tensor([38, 66, 00, 75, 48, 67, 17, 58, 58, 50, 55, 45, 43, 56, 35])
tensor([75, 24, 72, 34, 52, 34, 61, 44, 45, 48, 39, 48, 47, 59, 77])
tensor([42, 49, 72, 54, 50, 35, 64, 56, 46, 48, 69, 57, 75, 25, 38])
tensor([38, 54, 71, 55, 53, 36, 63, 54, 50, 51, 68, 56, 81, 28, 34])
tensor([39, 68, 68, 35, 50, 64, 65, 43, 45, 49, 40, 47, 44, 53, 35])
tensor([41, 69, 75, 34, 53, 68, 66, 47, 41, 47, 41, 46, 40, 54, 40])
tensor([41, 63, 00, 75, 54, 67, 17, 56, 58, 51, 60, 43, 41, 61, 38])
tensor([68, 06, 74, 51, 52, 02, 61, 56, 47, 50, 66, 56, 79, 22, 76])
tensor([44, 66, 00, 74, 46, 66, 18, 58, 60, 49, 56, 52, 41, 58, 35])
tensor([38, 68, 73, 33, 52, 67, 66, 48, 48, 51, 43, 52, 43, 55, 40])
tensor([74, 23, 74, 37, 51, 30, 63, 43, 44, 50, 39, 48, 44, 53, 75])
tensor([43, 66, 71, 33, 48, 69, 63, 42, 45, 48, 44, 48, 44, 56, 38])
tensor([38, 52, 00, 91, 50, 36, 18, 69, 62, 56, 85, 52, 78, 22, 38])
tensor([42, 67, 00, 74, 48, 66, 17, 58, 59, 50, 59, 48, 43, 59, 40])
tensor([36, 66, 72, 35, 50, 65, 64, 45, 46, 48, 38, 47, 44, 58, 40])
tensor([39, 65, 00, 74, 48, 64, 14, 58, 57, 49, 55, 47, 46, 55, 39])
tensor([42, 67, 00, 77, 52, 65, 17, 61, 56, 50, 59, 46, 41, 53, 40])
tensor([38, 62, 71, 36, 47, 67, 64, 42, 47, 51, 43, 53, 44, 57, 43])
tensor([37, 52, 74, 59, 50, 36, 65, 53, 46, 52, 68, 60, 78, 21, 37])
tensor([37, 65, 71, 33, 51, 68, 62, 40, 51, 45, 36, 52, 44, 58, 40])
tensor([40, 67, 00, 73, 49, 72, 16, 54, 59, 52, 56, 48, 44, 60, 42])
tensor([74, 24, 71, 36, 50, 28, 62, 45, 43, 47, 38, 49, 45, 50, 76])
tensor([72, 23, 71, 34, 52, 32, 61, 47, 49, 50, 38, 46, 48, 61, 76])
tensor([71, 22, 70, 39, 51, 31, 59, 47, 47, 49, 41, 47, 44, 59, 81])
tensor([72, 24, 67, 34, 51, 33, 62, 44, 44, 49, 39, 50, 43, 58, 79])
tensor([43, 67, 73, 38, 49, 62, 63, 47, 44, 49, 41, 50, 43, 58, 41])
tensor([38, 64, 00, 75, 51, 64, 18, 55, 59, 52, 57, 45, 44, 54, 42])
tensor([39, 70, 70, 37, 49, 65, 66, 47, 46, 49, 39, 49, 44, 55, 36])
tensor([45, 65, 71, 35, 50, 65, 66, 45, 47, 50, 39, 48, 43, 58, 36])
tensor([72, 21, 71, 37, 55, 32, 61, 45, 46, 51, 38, 49, 46, 55, 77])
tensor([41, 68, 00, 70, 46, 68, 17, 58, 61, 48, 60, 48, 43, 57, 38])
tensor([40, 56, 00, 91, 52, 33, 15, 64, 61, 51, 83, 58, 77, 23, 35])
tensor([38, 65, 70, 32, 50, 65, 66, 43, 48, 50, 41, 48, 43, 58, 38])
tensor([38, 65, 73, 34, 52, 67, 64, 43, 49, 49, 41, 48, 42, 56, 38])
tensor([73, 07, 00, 96, 49, 01, 13, 66, 58, 51, 81, 59, 82, 29, 81])
tensor([40, 68, 71, 36, 51, 68, 64, 41, 47, 48, 40, 52, 41, 54, 36])
tensor([41, 67, 00, 76, 49, 69, 15, 57, 57, 48, 56, 50, 41, 53, 40])
tensor([75, 22, 68, 37, 50, 30, 59, 45, 47, 48, 39, 48, 44, 58, 80])
tensor([74, 26, 72, 36, 52, 31, 61, 45, 46, 51, 43, 48, 46, 54, 78])
tensor([74, 19, 73, 36, 53, 30, 58, 46, 48, 49, 38, 49, 45, 54, 78])
tensor([38, 62, 71, 36, 48, 60, 61, 47, 43, 52, 42, 52, 41, 60, 38])
tensor([41, 63, 72, 36, 48, 69, 61, 48, 49, 49, 39, 47, 42, 56, 37])
tensor([72, 23, 00, 77, 49, 31, 15, 57, 58, 48, 56, 48, 49, 51, 79])
tensor([39, 67, 70, 38, 49, 70, 64, 42, 46, 53, 43, 49, 42, 55, 38])
tensor([73, 08, 00, 95, 47, 01, 12, 67, 62, 52, 80, 58, 80, 27, 79])
tensor([38, 61, 70, 36, 50, 67, 65, 43, 47, 51, 45, 45, 40, 53, 35])

tensor([42, 66, 72, 33, 51, 65, 66, 43, 48, 50, 46, 50, 41, 55, 38]) --> 0 0 0
tensor([42, 63, 73, 38, 51, 71, 65, 48, 48, 50, 38, 47, 43, 60, 39]) --> 0 0 0
tensor([37, 63, 69, 37, 48, 65, 66, 43, 46, 49, 39, 49, 41, 55, 38]) --> 0 0 0
tensor([41, 67, 00, 74, 48, 65, 17, 59, 61, 47, 57, 47, 41, 55, 38]) --> 1 0 0
tensor([74, 21, 00, 76, 51, 32, 16, 59, 54, 50, 58, 49, 46, 57, 82]) --> 1 1 0
tensor([40, 66, 71, 35, 50, 67, 63, 48, 41, 51, 40, 51, 43, 55, 40]) --> 0 0 0
tensor([40, 65, 74, 36, 50, 71, 65, 44, 46, 48, 38, 47, 40, 54, 41]) --> 0 0 0
tensor([72, 26, 70, 34, 50, 34, 63, 46, 46, 51, 42, 50, 46, 57, 83]) --> 0 1 0
tensor([40, 64, 72, 34, 51, 65, 65, 44, 42, 50, 35, 45, 44, 57, 37]) --> 0 0 0
tensor([40, 49, 73, 50, 52, 35, 66, 51, 47, 52, 67, 59, 78, 26, 38]) --> 0 0 1
tensor([37, 65, 00, 74, 50, 64, 19, 58, 58, 51, 54, 45, 43, 57, 39]) --> 1 0 0
tensor([41, 64, 73, 34, 47, 64, 64, 44, 46, 52, 41, 46, 45, 54, 40]) --> 0 0 0
tensor([41, 55, 71, 54, 49, 37, 66, 51, 47, 52, 70, 61, 81, 25, 39]) --> 0 0 1
tensor([71, 08, 72, 55, 49, 03, 63, 55, 45, 54, 67, 58, 83, 26, 75]) --> 0 1 1
tensor([41, 62, 72, 36, 56, 63, 63, 42, 46, 48, 42, 47, 41, 58, 32]) --> 0 0 0
tensor([42, 66, 72, 32, 49, 64, 66, 41, 51, 47, 40, 51, 42, 56, 40]) --> 0 0 0
tensor([74, 23, 70, 33, 53, 33, 62, 45, 45, 51, 44, 48, 41, 56, 74]) --> 0 1 0
tensor([39, 66, 00, 73, 47, 67, 17, 58, 58, 48, 56, 47, 42, 55, 38]) --> 1 0 0
tensor([41, 54, 71, 53, 48, 36, 63, 52, 49, 46, 66, 58, 77, 24, 37]) --> 0 0 1
tensor([39, 55, 00, 94, 51, 40, 16, 70, 64, 46, 82, 54, 74, 22, 44]) --> 1 0 1
tensor([76, 05, 70, 54, 49, 01, 63, 52, 48, 48, 66, 60, 78, 22, 73]) --> 0 1 1
tensor([42, 66, 70, 32, 51, 66, 61, 43, 47, 54, 40, 51, 42, 53, 37]) --> 0 0 0
tensor([43, 67, 72, 34, 51, 67, 63, 48, 47, 50, 41, 49, 42, 57, 41]) --> 0 0 0
tensor([39, 50, 00, 93, 50, 37, 13, 67, 58, 53, 84, 57, 75, 28, 41]) --> 1 0 1
tensor([40, 65, 00, 73, 48, 66, 17, 58, 57, 52, 55, 51, 41, 57, 38]) --> 1 0 0
tensor([41, 70, 73, 38, 55, 64, 63, 46, 47, 51, 39, 52, 44, 54, 38]) --> 0 0 0
tensor([42, 65, 69, 36, 48, 63, 66, 44, 46, 50, 40, 48, 41, 52, 35]) --> 0 0 0
tensor([43, 62, 75, 35, 50, 62, 61, 45, 48, 50, 39, 49, 43, 59, 35]) --> 0 0 0
tensor([41, 63, 73, 37, 47, 67, 67, 39, 47, 48, 42, 49, 42, 58, 36]) --> 0 0 0
tensor([38, 51, 72, 52, 51, 33, 70, 50, 46, 53, 65, 58, 78, 23, 39]) --> 0 0 1
tensor([71, 19, 74, 33, 50, 34, 61, 44, 45, 51, 38, 49, 49, 59, 81]) --> 0 1 0
tensor([74, 21, 00, 72, 46, 30, 15, 59, 60, 50, 61, 48, 48, 56, 77]) --> 1 1 0
tensor([76, 22, 00, 76, 48, 29, 14, 61, 58, 51, 59, 48, 46, 54, 76]) --> 1 1 0
tensor([43, 65, 74, 35, 47, 66, 67, 43, 49, 53, 35, 48, 43, 54, 38]) --> 0 0 0
tensor([77, 21, 72, 39, 52, 30, 60, 46, 46, 50, 39, 47, 44, 56, 77]) --> 0 1 0
tensor([77, 23, 73, 38, 48, 32, 65, 44, 46, 49, 40, 45, 48, 56, 79]) --> 0 1 0
tensor([73, 22, 71, 35, 52, 30, 65, 45, 48, 51, 42, 45, 44, 57, 81]) --> 0 1 0
tensor([40, 64, 70, 34, 48, 66, 65, 44, 50, 50, 39, 46, 39, 56, 35]) --> 0 0 0
